One vector is turned by the same rotation once a step. Each row is the vector after some number of steps, and that number follows the row.
The counts run from 0 to 590.
[ -0.8   5.3  22.3  14.1  -1.0  36.2   5.7  -3.9   4.6   0.9 -15.4  -3.7
  -9.0  13.1   1.3   1.8  23.0   5.3  33.9   7.0  -3.5  18.1 -21.4 -19.2
 -27.1 -12.5  -3.1  -2.4   2.7  -1.1  27.9  14.5  19.0  -5.6  -2.5   1.8
   8.4  -2.8  -1.5 -18.7   2.8  10.5  -1.7  -6.3   0.5 -30.1 -29.3   3.4
  -3.9   8.3   7.6] => 256
[-21.0 -11.8  13.8  -8.5  -7.4  18.1 -15.3  -7.3  13.7 -13.1  12.2 -10.8
 -24.3  -8.2 -13.0  17.3   4.5  17.0  -3.1   9.8  28.5  22.5 -16.7  16.3
   3.0 -28.4  18.5  24.1 -12.9   0.1  19.6   2.6  -1.9  -0.3  -7.3 -19.1
  -2.3 -14.1  -0.2 -24.1  -5.3  -6.8  -1.7  -9.3   0.4 -15.0 -17.5 -11.9
   4.0  10.3  -9.6] => 245
[ 16.6  23.4  -3.1   5.1 -22.4  -6.7 -16.5  -3.6   7.7 -14.0  -2.0  11.3
 -27.7 -18.8 -10.0  -7.0 -12.3  14.9 -19.4  -7.5   8.2   5.0 -10.5 -14.3
  22.7   3.2   4.7   4.9  29.2   5.8  11.2   5.8  -4.0  -8.3   0.1   3.0
 -14.1  -9.4   4.9 -33.0   5.1  22.1 -24.0  -1.5 -17.8  -3.3   2.0  -6.0
  12.2  -9.2 -25.9] => 513
[-14.6 -23.1  -3.6  -2.8 -13.0  -5.0 -15.3  -9.6  10.6  -0.3 -24.8  20.6
  -4.5  10.8  10.0  23.3  19.5  13.4 -17.6   7.6  12.0   1.2 -11.0 -15.4
  -7.7  -9.3   5.7  -4.9   2.7  -5.6  -6.4  -3.9   8.3   6.7  20.5  -9.6
  10.1   0.2   2.6 -31.4  -8.8  19.2 -25.2 -17.1   7.5  -5.3  -1.6 -29.3
   0.8  -8.6 -31.1] => 146
[-16.4  -3.5  20.6   2.7  -5.6  16.3  10.2  14.2   0.3 -10.5  13.3   0.5
   2.8 -16.4 -15.4  -3.8  -2.6   6.2  28.0 -11.5  25.1  15.8  -6.5 -10.4
  -3.3 -40.0  25.2   7.0   7.7  12.7  10.2   5.6  -4.0   6.3  -3.2  20.8
  -0.7  -6.9   1.2  -5.8  11.3  -8.4  23.4  22.7  20.8  -3.4   7.4  20.1
   4.1  -0.7 -20.9] => 442
[-23.2   0.6  12.2 -10.3 -23.8  17.7  -9.4   6.0   8.4   2.1  14.1 -12.9
  -4.0  12.2 -27.1   1.6  22.9  -0.5  -5.0  -4.4  21.7  10.3  -0.3  10.1
   3.9 -40.8   3.2  25.3   2.0  -9.9  14.8  14.9   1.8 -15.9   0.5  -6.1
 -10.0 -16.3   3.1 -16.8  12.9   1.3  -6.9   8.3  10.4 -26.6   5.7 -10.3
  -3.8  13.3  -3.0] => 53
[-18.1   2.1   4.7   6.1  -5.8  -2.2  -4.0   1.9  -9.3  15.0   5.6 -18.9
 -21.3  16.9  -4.6  -4.3  -0.3   4.1   0.8 -22.0  -6.6  15.0 -12.2 -11.3
  20.9 -14.1  -7.1  14.4   2.3   3.7  20.5  10.8  43.3  34.5  12.4  12.7
  15.8   4.6 -20.2  -0.9   2.0  -4.3  13.2   7.3  -1.7  14.2  -4.3   1.3
  -8.3   5.1 -24.1] => 163
[-13.8   6.6  28.4 -14.2  11.4   1.2  19.0  -8.7 -20.8 -12.2   2.5  -4.3
  10.1 -17.8  10.3   7.1 -25.1  13.3 -18.2  21.2 -11.3  25.7   7.7  -6.2
 -13.3 -11.9  11.8  18.2  35.4   7.7  -1.9 -16.3  -3.9 -11.8  15.4   6.1
  -5.1   7.7  -8.5   3.9 -12.3 -13.9 -21.9   0.8 -22.8 -10.2  -0.3  -3.8
   7.3   0.3   1.5] => 17
[-10.8  -3.8  -2.7 -22.8  -7.9  19.2  25.5  -6.5  -9.9  -5.0  -7.0   7.6
   3.0 -19.7   1.2 -14.2 -23.6  -9.0   9.0 -23.6  11.4  13.7 -24.5 -21.2
  28.0  -9.8   7.0 -19.7   2.8  15.1  16.4  -9.9   6.9   3.3   3.1  13.8
   0.5  21.6 -13.9  11.9  10.7   5.2 -15.4   7.0 -16.0  -9.9  15.8 -11.5
  -8.3   0.3 -22.3] => 75
[ -8.4  -4.2  -6.1 -21.5 -13.4  15.9  15.1  -6.0  -9.1  -4.9  -5.0  15.0
  -2.0 -23.0   2.3 -18.0 -18.8  -4.0   2.4 -19.4  14.3  17.8 -30.8 -19.2
  25.3  -4.1   3.3 -20.6   1.1  15.7  12.4 -12.0   7.7   3.4   6.6  11.0
  -5.8  20.4 -18.1  10.4   9.2   8.2 -21.7   3.8 -22.9  -6.6  12.6  -9.3
  -8.6  -2.3 -24.9] => 74
[-12.3   5.1 -21.9  -2.9  -0.3 -25.9  -8.4  -4.3   5.8  -7.1   3.4  20.0
 -17.1  -6.4   3.6  -8.7  -7.8  16.5 -47.4  -3.4 -10.0  11.0  -4.4  -5.9
  16.9  10.8 -17.0   1.9  12.6 -11.8  -3.2   4.4  19.2  10.4  14.3  10.9
  -5.3 -11.7   2.2 -22.7  -0.4   4.8 -18.5   3.8 -20.5   1.6   6.1 -28.6
  -8.3 -11.0 -22.8] => 223
[-24.1   6.1   8.8 -15.1  19.1 -16.3   4.4  -4.7   9.2   7.6  -7.0  20.6
   9.0  11.4  16.3   6.5   5.7  37.5  -0.8  10.2 -16.8  -0.4  27.1  -3.3
 -29.0  -5.0   0.7  -0.1 -13.5 -36.4 -12.0   8.1   0.3  -9.5  -2.1   8.6
   4.9   4.5   9.7 -16.5  10.7  -2.5  13.8  15.0  -1.9 -14.2 -10.9  -3.4
   8.1   8.1  13.5] => 484
[-21.5   3.6   5.4  -9.9 -18.7  18.1 -11.6  11.9   6.6   0.5  18.9  -9.8
  -0.5  13.4 -34.7   0.0  27.6  -7.0  -6.6 -10.4  20.2   6.7  -3.2  13.2
   8.6 -40.1  -2.0  24.1   0.2  -0.2  10.7  18.5  10.6  -7.5   4.3  -9.8
  -5.8 -17.0   1.6 -10.6  10.5   6.9  -7.5   2.2  10.0 -22.0   3.6 -15.9
  -4.1  12.3  -4.5] => 52
[-11.6  -0.3  -0.4 -15.2  17.3   1.5  20.1  33.8 -11.2   4.2  -9.6   6.2
  13.8  -5.4   4.4 -30.6 -20.2  11.2  -5.3   6.8   0.3  14.7   8.0 -18.4
  17.9  -9.8  -5.5 -20.3  26.4  14.5 -22.6   1.6  10.0   0.5   7.2  23.3
   6.7   9.1  -1.4  12.0  -4.9  13.4 -23.0  12.9  -6.8  -2.1  -2.1  -8.5
  22.0 -13.7  -3.9] => 213
[-42.3  11.9   1.3 -17.6  12.1 -17.3   3.4  13.3  -7.2 -21.8   0.6  -6.8
   7.8  16.3 -12.1  18.7   8.5   7.1  -5.7   2.4   7.7  15.1  14.8   6.1
  10.3 -22.0 -10.3   9.1  -1.5  14.5  -9.4   0.7  19.3 -18.5  20.5  -9.9
   2.0 -10.7 -28.0   2.4  23.6  -5.7  -5.6  -8.2  11.0 -25.8   8.2  -0.5
   9.3   4.5  -3.9] => 493
[-14.8   6.2  20.3 -15.6  13.1  -0.6  24.4 -16.1   8.4 -33.9   3.8  -0.4
  10.6 -20.7   4.2 -10.1   2.2  13.7  24.6   8.5  15.0  -7.8  -1.0  14.4
   4.0  -8.5  23.5  20.9 -13.0   7.3  -3.8  -1.0 -36.1 -12.5  19.3 -24.2
   8.4   1.8  -1.2   1.1 -10.4 -18.0  -7.4  -2.0   2.1 -20.2  -5.7 -18.8
   2.6   3.9  -6.6] => 382
[-11.3  -3.0   5.2 -15.7   0.4  15.2 -29.2   8.7   8.5   0.0   2.7   3.8
 -23.7 -19.3 -12.6   4.6   1.9  21.1  -2.4  -0.9  21.1  14.8 -15.9  -0.7
  11.8 -36.1  30.5   8.7  -3.4  -5.2  23.8   5.7  -6.5   8.2 -23.7   3.8
 -16.2   3.1   4.8 -16.4   6.1  -5.5  11.8   4.0 -11.7   3.7 -16.3  15.6
  10.4   8.5 -21.4] => 248
[ 17.0  21.2   4.4   9.1 -17.2  -5.1 -23.6  -8.3   7.4 -16.4  -1.2   7.2
 -33.5 -11.6 -11.7  -3.0  -5.3  17.1 -24.7  -2.3   4.9   5.5 -13.2 -14.2
  15.2   6.8   2.4  14.5  27.9   2.8   8.6   3.5  -0.8  -8.9   6.5   2.1
 -16.4 -10.9   5.6 -36.5   0.5  13.6 -25.1  -0.6 -12.7  -4.8   0.8  -9.7
  10.3  -6.9 -22.0] => 512
[-26.8  20.4  19.4 -15.7  -5.3 -14.9   8.4  -2.8 -26.0   0.2   0.0 -13.0
   9.4  -3.8   0.9  12.2  -5.7   6.4  -0.8   0.4  -7.0  22.7  12.8  -8.9
  -4.0 -19.5   8.5  24.6  19.9  16.6   2.1  -9.2   2.1   1.6  37.1   6.8
  -4.8   5.6 -24.9  17.3   3.3  -4.2 -13.8   6.8 -18.0  -6.0  23.8  13.7
  16.0   2.9 -10.4] => 14
[ -7.0  34.6  15.1  11.0  15.9 -12.5   9.2  -4.1 -11.0   3.0  -0.9  -7.7
  -5.0  -7.3   0.1  -1.7   1.4   5.4  -9.5  -7.0 -36.2  -1.1  20.6 -14.4
  -4.7   4.3 -29.3  16.2  21.5  -1.7  -4.1  27.1  11.4  11.9  28.4  25.7
  24.0 -15.0   4.8 -16.5  -4.6   1.8  -1.8  16.7  -3.4  -7.4   3.7 -11.5
  -4.1   1.2   2.5] => 27
[  0.4  -0.6  21.3  11.5  -6.5  14.7 -24.5 -12.8  -0.9   7.0 -30.3   2.6
 -33.1  19.4   8.7   5.2  32.5  21.2  23.3   7.6  -2.4  17.5 -23.9 -18.3
  -3.2   8.4  -3.3   0.8  -6.2   0.3  25.2   5.5   8.9  -9.2  -1.0  -2.8
   2.9   7.1  -4.3 -13.1   8.6   6.3  -9.4  -8.7 -17.1 -11.1  -9.4  15.2
  -1.4   2.8 -21.7] => 259
[ -6.1  27.9   4.7 -26.8  25.1 -13.5   1.4   4.2  15.2 -24.2  -8.3  17.6
   2.4  -6.6  -6.5 -20.3 -10.3  14.9   5.3  -8.4   8.0 -14.2  14.2 -18.5
  10.9  -3.6  23.1   2.5  -7.3  21.4 -10.0   2.9 -18.7  -2.8   8.5  -8.3
  14.1  13.7  -4.1  -9.6  -2.5   6.7   0.5  -3.5  10.0   7.8 -12.0   5.2
  37.6  -3.0 -12.5] => 577
[  0.0  17.3  20.7  12.4  13.8  13.1   8.6   5.7  -8.5 -14.9  -4.7 -18.7
 -19.7  26.0 -22.7   5.1  -0.9   4.2   1.2   9.7 -15.1   2.4  -5.4 -10.1
   6.4  10.1   1.7  33.4  27.8  -0.5  20.7  13.6  24.1   5.4  19.9  13.8
   3.4 -13.3  -1.8 -21.7   2.4   3.9  -9.9  11.8  20.6 -27.5   6.3  -5.8
   4.8  -2.6   5.4] => 507
[-22.1  18.4  -3.4  -0.9  11.2  -4.6 -21.0  12.1 -20.1  10.5 -10.7   7.0
 -27.6   5.4  -8.5   7.3   1.8  14.1 -33.9   1.4   1.3  10.5  -9.3 -10.4
  17.6  16.3 -30.6  -3.0 -11.2   1.0 -18.7   9.3  16.8  14.7  19.6  27.1
  11.3   4.5  -5.0  -5.6  -1.3   5.7 -19.8  -3.6 -14.6   9.8  13.2 -10.9
  -4.1  -6.1 -12.5] => 413
[-20.3  21.6  16.9  -4.9 -13.1  -0.3  25.1 -18.9  -9.1  20.3  10.3 -14.5
  -6.1   0.5   8.6 -21.6   1.6  12.5  12.6  -7.0  -8.0  12.1   4.4   1.5
 -16.3  14.7 -19.8  22.3 -27.4  -6.6  -5.5  10.6  -6.2   7.9  30.8  -0.7
  26.0   7.4   1.6  10.1 -11.3   4.6 -10.1  15.0 -21.8  -5.2   5.9 -20.1
  -1.7   9.1  11.1] => 469
[-12.0   6.4   9.1 -21.8   3.4 -15.3 -32.5   6.5  -4.8  18.3 -25.2  -5.7
 -11.1  -2.3  12.0   3.6  18.6  21.6 -15.5  14.7  -8.0   3.2  14.2  -5.3
  17.3 -26.4  12.7   8.8  16.1 -11.0   5.1   3.8 -14.4  -7.2   6.4  -0.6
 -15.3  10.9   2.8  -1.2  -4.1   8.2 -25.4  -3.5 -30.7  -5.1  -4.0   5.5
  21.9   5.2 -20.0] => 399
[  1.7  23.1  -4.6   4.2 -20.5   2.2   2.6  -9.6  -4.6 -14.9 -10.4  -9.2
 -27.4 -11.5   2.7   9.8 -15.9  23.0  -9.3  14.0  16.3  12.9 -12.0  11.5
   9.4   8.7   3.2  14.3   1.8  -8.7  10.9  -0.1 -20.5 -16.0   5.1  -5.5
 -13.1 -10.6   4.2 -23.6  -2.6  18.1 -23.8  -9.9 -27.5 -34.4  -6.3 -12.3
  12.8 -12.1  -4.8] => 321
[-31.5  -7.2 -10.5  -4.5  24.1 -31.1 -11.3  18.3  10.9 -18.8   5.3  12.5
  -2.7  13.9  -0.2 -13.9  18.8  25.8  -4.7  15.7   3.1  22.4  -3.2   6.1
  18.1  -1.1   1.4   6.9   0.2  17.6 -11.1   3.8  24.8  11.7  19.1 -19.1
  -2.0 -11.8 -11.9  -0.3   4.0  -3.8  -2.9  -8.0  -6.2   3.7 -10.3 -10.0
  10.4  -6.9 -27.3] => 299
[ 11.4  17.5   2.8   4.8 -11.4  15.6  21.7   8.9  -7.0 -10.4 -14.1  -5.3
   0.2 -22.6  -6.2   4.1 -24.6  -1.2  15.3 -14.3  11.3  -9.5  -1.5  -6.2
  29.9 -18.2   6.6  -3.3  24.6   7.4   4.8  18.0 -19.5  -8.0   0.7  16.7
  13.3  -4.8  11.8 -18.0  10.7  24.9  -7.5   7.8   6.6 -24.1   8.5  -4.3
   5.5 -12.8 -23.8] => 517
[-11.6  19.4  17.8 -11.2  -3.3  -5.2  -5.4   9.8 -16.5  13.4  19.0   5.2
  -3.7 -21.8   3.6  -4.0  -8.9  21.5   7.1 -16.6  19.4  17.1 -16.5   4.9
  12.7 -17.7 -11.6  -5.4  -1.8   6.4 -18.1  -9.5  19.9  -4.3   4.0   5.6
 -11.0  21.7 -25.9  21.5  16.2 -15.2  -8.3   9.9 -22.6  13.1   6.4   0.3
  -4.5  16.1 -17.8] => 553
[-37.4   5.0  23.5 -14.2  18.4 -10.2  -3.4   6.4 -10.0 -30.5  -0.9  -5.4
  -8.6   7.4  -6.8  18.2  -6.3  25.8 -15.6  21.5  11.2  11.7  10.9   1.6
   2.4 -18.8   7.0  18.4   6.9  -6.5  -6.4 -12.4  -1.7 -27.2   3.7   9.4
 -10.5  -3.1 -17.6  -8.0  12.4 -30.2  -2.6  -3.0   8.5 -17.4   7.7   9.3
   5.1   0.7  -1.3] => 496
[-14.2  26.3 -30.0  11.7 -12.5 -12.0   6.9  15.9   0.4  -3.9   3.7   6.1
  -4.3  11.2 -15.7  11.0 -12.6  18.2   2.5 -14.5  21.2  -2.9 -10.8   4.0
   7.6  -6.8   8.4  15.0 -21.8 -10.5   1.6  17.5  13.1  31.8   4.9  14.1
   7.4   0.2  -1.9 -14.9   8.5  21.2  29.7  -3.3   8.3  -1.1 -18.6   1.1
  11.9 -17.8 -22.7] => 238
[ -0.5  13.5 -16.4 -11.1 -18.2 -18.1  13.3 -22.1   4.8  16.7  -3.7  24.9
   3.3   4.6  12.9  -6.5  -9.8   8.8  -0.3 -31.5 -18.5   2.9   0.5 -20.7
  -1.0  13.6   3.9   5.7  -6.2  -2.2  13.5   1.1  16.4  24.4  14.6  -7.7
  17.3  19.3  -6.5  -8.7   9.8  27.3  10.5   2.6 -16.8  15.1  -5.0  -6.4
   6.4  -0.7 -26.8] => 86
[-12.5   8.0   1.6 -14.4  10.9 -16.3  -8.0   2.4   5.3  -1.3 -17.9  12.2
  -0.4  27.7  12.0 -10.5  17.0  22.3  10.4   4.5   0.1  13.5  -2.2 -24.4
  -9.2   9.6  13.6   5.8  -6.8  19.3  -2.6 -13.9  16.9   8.8  27.7 -18.8
   3.8  20.1 -25.8   6.4  -5.7  11.3 -17.5 -13.3 -11.4   5.8 -14.6   7.0
  36.0  -2.3 -11.9] => 9
[ -9.6  -8.1  14.2 -24.1   0.5  27.8  35.4 -12.4 -10.1  -3.6 -10.5  -2.8
   4.3 -15.3   7.0  -9.9 -22.7  -9.2  20.5 -23.8  -0.6   1.7 -15.2 -19.2
  19.4  -9.8   9.3  -9.5   2.0   2.9  20.5  -4.8   4.5   3.9   6.6  19.1
  14.9  23.9  -9.7   8.4   4.5  -5.8  -7.7  19.1   3.2 -13.9  21.0 -12.7
 -12.9  10.6  -9.0] => 77
[-17.8  -0.9   0.7 -20.3  -5.8  -8.4   8.3 -24.3  -4.3  22.4   3.6  14.1
  -2.7  -4.1  11.9   3.2  -9.5  28.0 -17.7   7.0 -12.4  26.5   3.5  18.7
   4.4  21.3   2.2  20.4 -18.0 -17.4   1.4  -0.6  -9.4   0.7   3.9 -17.7
   1.4  13.9  11.8   9.2   3.6  12.5  -7.6   4.1 -44.6  -0.8   4.6 -21.0
  -4.4   2.8  -9.4] => 473
[-18.9  13.7   9.6  -0.9   9.2  13.6  24.0  19.6 -16.3   7.3 -19.6 -14.0
  10.0   2.3  15.6  -4.7 -13.3  11.4   0.4  16.0  -3.9  13.6  12.7 -11.9
 -15.1 -19.9 -23.8 -16.7  11.1  -8.4 -12.6  10.6   3.8 -19.2   3.3  26.0
  14.8  -0.1  -2.8  -3.3  -8.2  12.7 -16.2  -2.3  -9.4 -31.6 -18.8  -5.1
  13.4  -8.5  19.4] => 406
[ -7.2 -11.5   8.7  -8.3  -7.7   3.9 -17.5   9.9  16.4 -13.4   7.9  12.5
 -11.6 -11.4 -15.7   3.9  -1.2  17.6   5.0 -12.5  41.6  16.2 -13.7   0.9
  19.4 -25.6  23.8  -1.6  -2.1  26.0  -1.5  -2.3   2.4  -1.3  -5.3 -20.0
   3.1  -2.6  -4.7 -18.4  13.6   4.0   1.8  -4.1  14.4   9.5  -5.1  -0.4
  14.2  -1.4 -38.6] => 438
[-18.0  29.2   8.1  -4.9  11.8  -2.7   7.3  13.2  -4.1 -15.9  -1.2  -6.2
   1.4 -17.6 -15.8   0.0 -11.5   6.3 -10.3 -14.4  17.7 -24.3  17.4   8.7
  30.2 -25.1 -16.2   0.3  -4.2   4.3 -22.5  26.1 -20.2 -11.1   3.5   8.6
  27.2  -4.4   7.7 -10.2   3.2  -4.2   2.7  -1.4  18.1  -1.0  -1.6 -13.4
  -3.1  -7.4 -16.6] => 38
[-16.9  11.6  -9.4   0.0  -0.9  10.9 -14.8  20.7   1.5   2.7   7.8  10.4
   3.1  20.2 -39.5   3.1  22.0   1.1 -13.4  -4.0  20.4   0.9 -17.5  13.1
  16.5 -15.9   3.0  23.8  -9.2   4.0  -1.2  25.8  15.9  19.1   2.4 -11.5
   3.3  -2.1   9.7  -1.5   5.3  20.6  -1.7  -9.9  11.5   0.1 -12.2 -20.1
  -5.7  -8.4 -20.0] => 49
[ -9.2  29.5   8.6 -13.8   2.5  -5.4 -14.2  24.4 -21.3  17.4 -19.1  -0.3
  10.0 -18.3   8.0   0.2   3.5  11.8 -10.8   2.1  -1.5  -3.5  12.0 -11.0
   4.7 -43.1  -5.8 -10.5  22.6  -8.3 -15.7   9.9 -10.8  -6.6   5.1  24.4
 -10.2  14.7  -3.8   8.8  -1.6   9.5 -23.1  -2.0 -24.4  -2.9  -6.9   6.1
  17.5  -1.5  -8.3] => 402
